In the rows, 128 means zero.
One turn moves every row onto another: examples first, then more rows asked:
Nikin: [136 124 141 130  79 148 169 117 108 121 105 166 161 115 147 147 152 118
 117 138]
roso: [169 143 164 133 114 116 163 112 102 133 106 154 175 115 119 133 151 126
 135 140]
zevom: [133 171 137 113  74 146 129 129  91 114  85 133 171 121 114 145 126 142
 135 141]
Git: [133 117 170 130  82 150 137 128  95 111 150 163 125 127 145 112 128 138
 111 121]
Nedit: [162 131 160 108  94 124 176 112 125 137 144 152 158 134 115 120 113  97
 125 141]
gan: [128 160 120 102  74 140 149 121 117 123 125 128 159 145 125 119  79 138
 131 129]
fipe: [130 134 146 141  85 108 169  98 116 142 127 158 166 142 146 130 159 143
 123 141]
gobin: [125 123 165 153 106 142 143 125  85 117 135 152 139 110 114 107 132 153
 109 113]
Vukup: [136 152 127 123  74 127 110 146 103  98 118 112 146 142 135 122  96 123
 136 155]
foz: [131 153 143  85  57 126 138 118 114 112 119 121 150 159 113 130 110 114
 119 145]
mam: [115 149 129 124  88  93 122  97  99 119  95 119 161 137  92 105 104 135
 129 135]
gisa: [156 135 164 127  97 137 146 117  96 137 101 173 165  95 108 134 127 101
 136 146]
Gegig: [134 128 175 130  78 141 140 118  95 112 165 161 140 135 141 100 142 140
 127 135]
tapu: [125 125 180 142  88 131 131 112  79 106 143 154 147 112 104  98 155 131
 123 137]
zaz: [140 149 108 110  76 118 119 110 116 104 113 135 167 131 149 111  98 146
 147 121]
gop: [130 119 121 145  83 121 148  95 116 125 125 172 179  95 142 115 138 132
 140 126]
rofe: [119 117 154 125  75 120 170 107 120 139 125 149 151 133 106 141 145 109
  96 140]
mili: [134 157 129 136  81 114 102 144  98 101 111 105 161 124 109 125 115 137
 137 150]
Boko: [130 175 140 120  85 109 138 110  97 121 102 116 177 146 107 124 136 155
 138 143]
los: [136 157 128 126  78 115 118 140 105 102 126 105 151 152 132 114 100 131
 138 157]
bafo: [117 105 132 132  76 135 157  99 108 120 108 170 152 104 124 119 117  90
 117 138]
mufud: [126 161 131 136  82 122 114 147 100 112 118 103 158 131  99 124 103 136
 131 152]
lol: [132 118 163 149 104 132 137 115  81  96 134 150 148 103 115  94 148 141
 121 119]
favu: [140 123 160 138 103 109 135 103 104 154 106 170 151 105 100 119 101 107
 125 137]
vesib: [128 109 148 130  64 101 128  94 116 126 117 166 158 114 130 133 163 113
 119 140]
Mizul: [131 160 125 139  86 119 110 146 100 107 116 106 162 125 108 123 104 142
 136 147]
medem: [121 128 127 140  92 140 189 109 121 138 133 155 171 114 118 123 121 127
 117 126]
pakat: [134 104 159 132  94 138 143 118  97  96 148 151 127 125 136  94 121 126
 108 114]
Nite: [171 115 148 119  92 105 126 108 125 133 123 173 154 114 153 126 121 120
 136 123]
zumut: [117 146 126 117  77 132 113 115  93 112  79 136 156 111  99 125  94 122
 127 133]
deki: [162 135 145 123  95 129 157 113 125 147 144 173 167 116 140 117 100 122
 144 130]
zeli: [139 159 129 125  75 126 116 146 104 100 123 110 152 148 138 122 103 132
 140 157]
tol: [153 131 158 144 122  87 152  99 110 151 110 151 161 125 110 117 126 132
 125 131]
kibe: [133 149 126 126  77 117 113 140 105  99 121 107 145 147 130 114  92 123
 134 155]
sizim: [134 117 165 132  90 128 148 107  95  97 163 149 140 133 133  81 134 129
 125 129]
vimek: [171 111 163 105  92 100 145 107 125 123 123 152 146 132 129 130 132  95
 117 134]
vik: [111 113 137 144  84  96 157  81 116 140 130 161 158 131 124 101 124 116
 124 142]
komus: [143 142 132  92  59 104 108 107 112  93 107 127 157 144 137 123 128 123
 135 137]
kivim: [118 130 182 145  89 141 137 123  83 128 144 156 137 120 103 111 139 144
 111 131]
Pebeb: [130 158 134 132  78 116 106 145  98 104 114 103 157 130 100 127 113 131
 131 155]

kivim turns into Gegig
rofe turns into fipe
Vukup turns into mufud
Now these:
roso turns into vimek
mam turns into zaz

One turn moves every row onto another: examples first, then more rows asked:
lito: [166 114  94 141 131 143 116 124 129 106  98 127 142]
ded: [129 114 138 144 118 130 144 165 121 137 123 133 109]
zosuv: [166 110 105 145 129 119 110 126 100 148 159 122 134]
rola: [115 100 125 140 162 131 153 127 141 146 133 128 137]
vezi: [134 112 113 109 106 148 133 103 114 136 109 109 171]
gime: [131  98 139 124 139 122 120 157 109 138 146 159 138]
nazer: [145 123 107 129 123 123 112  93  97 124 144 101 151]
virab: [132 121 139 142 121 147 118 137  79 141 146 141 116]
Masum: [147 106 133 130 153 107 127 117 102 144 160 140 144]
rab: [150 132 112 111 144 103  97 140 108 123 123 123 140]
gok: [153 113 131 113 157 126 116 129 148 138 103 111 150]
fek: [137 123 101 109 142 147 142 140 141 149 111 116 155]
fol: [138  92 145 136 114 146 111  86  97 139 137 120 130]
bimu: [146 103 170 136 104 118 128 116 117 123 131 130 133]
Nit: [128 101 148 101 116 156 128 111 133 144 108 147 144]
Dut: [154 131 127 130  94 150 116  90 105 141 129 122 140]
lin: [118 114 115 111 145 135 126 153 136 142 127 154 120]
mir: [115  92 158 129 138 139 131 125 145 129 127 145 144]
vav: [130 101  96 135 143 119 130 148 150 140 134 132 142]
Vun: [132 108 155 120  96 126 138 147 120 130 113 146 135]
tevob: [119 123 117 120 108 151 135 112 155 132 105 132 148]
Bivud: [132 124 106 132 114 131 103 124  82 123 108  99 134]
zata: [176 112  98 140 129 141 112 118 120 108 104 126 144]
vot: [115 114 158 147 119 164 129 105 114 132 126 127 122]
tevu: [171 117  98 137 126 146 114 119 123 106  98 128 143]
kub: [143 108 155 160 125 121 132 133 118 131 141 117 106]
rilin: [102 123 126 127 118 159 153 114 114 142 108 133 136]
Zuviv: [171 109  94 144 135 140 114 124 125 106 105 124 141]
zife: [147 134  95 129 159 121 123 129 124 136 147 108 136]
fiz: [134 128 134 119 109 134 129 105  77 140 136 143 143]
Tulof: [135 105 126 134 129 154 122 113 122 139  89  87 143]
Pero: [127 105 113 147 144 125 109 130  99 137 155 127 105]

rab turns into Bivud
tevob turns into vav
gime turns into virab
Now these:
Nit turns into lin
kub turns into bimu
fiz turns into rilin
vezi turns into fek
Zuviv turns into zata

One turn moves every row onto another: examples first, then more rows asked:
bifu: [167 153  88 121 144 147 126  73 129 136 146 115 142 138 137 169 163]
Reze: [160 162 104 119 137 134 119 102  93 150 144 120 171 111  71 135 178]
riv: [177 181 124 115 161 119 118  92 106 143 108 127 193 118  94 166 150]
pibu: [164 124 128 112 157 101 138  57 168 132 143 108 169 126 112 148 192]
pon: [187 136 110 107 169 113 146  96 110 171 137 113 141 116  83 132 180]
vem: [175 156  93 125 136 133 123 114  89 144 134 118 177 118  87 134 163]
kog: [187 130 126 158 152 144 105  82 120 134 114 116 161 129 106 154 135]
Kime: [162 127 133 107 121 146 108  74 149 119 132 121 183 135 104 127 187]
zuf: [183 130  90 102 165 120 143  98 101 165 133 112 138 134  96 140 175]
ged: [173 140 148  80 171 130 121  87 107 159 129 122 154 125  94 172 170]
Bovet: [167 192 136 106 161 110 133  96 109 146 127 125 182 115  94 156 155]
desob: [185 146 135 143 164  98 146  68 159 107 139 115 170 121 100 147 168]
varuz: [142 138 140 137 131  97 135  89 135 106 125 119 166 114 108 118 157]
Mog: [177 146 107 130 165 151 137 103 133 132 125 122 165 152 133 127 144]
zera: [179 142 125  89 178 123 123  75 106 158 118 121 154 132 100 186 165]
bet: [137 116 118 126 150 117 136  87 143 106 152 112 156 135  96 130 188]
deku: [173 160  97 138 155 124 107  58 143 154  97 116 143 134 112 156 159]
seg: [177 144 128 125 126  90 154  68 139 122 137 116 144 117 128 125 162]
biz: [153 130 153 112 125 109 112  59 149 128 117 120 180 111 115 144 171]
dig: [136 126 133 113 143 130 111  63 136 105 119 128 140 141  91 141 181]

bifu turns into deku
desob turns into Kime
Bovet turns into Reze
Now these:
vem turns into zuf
pibu turns into biz

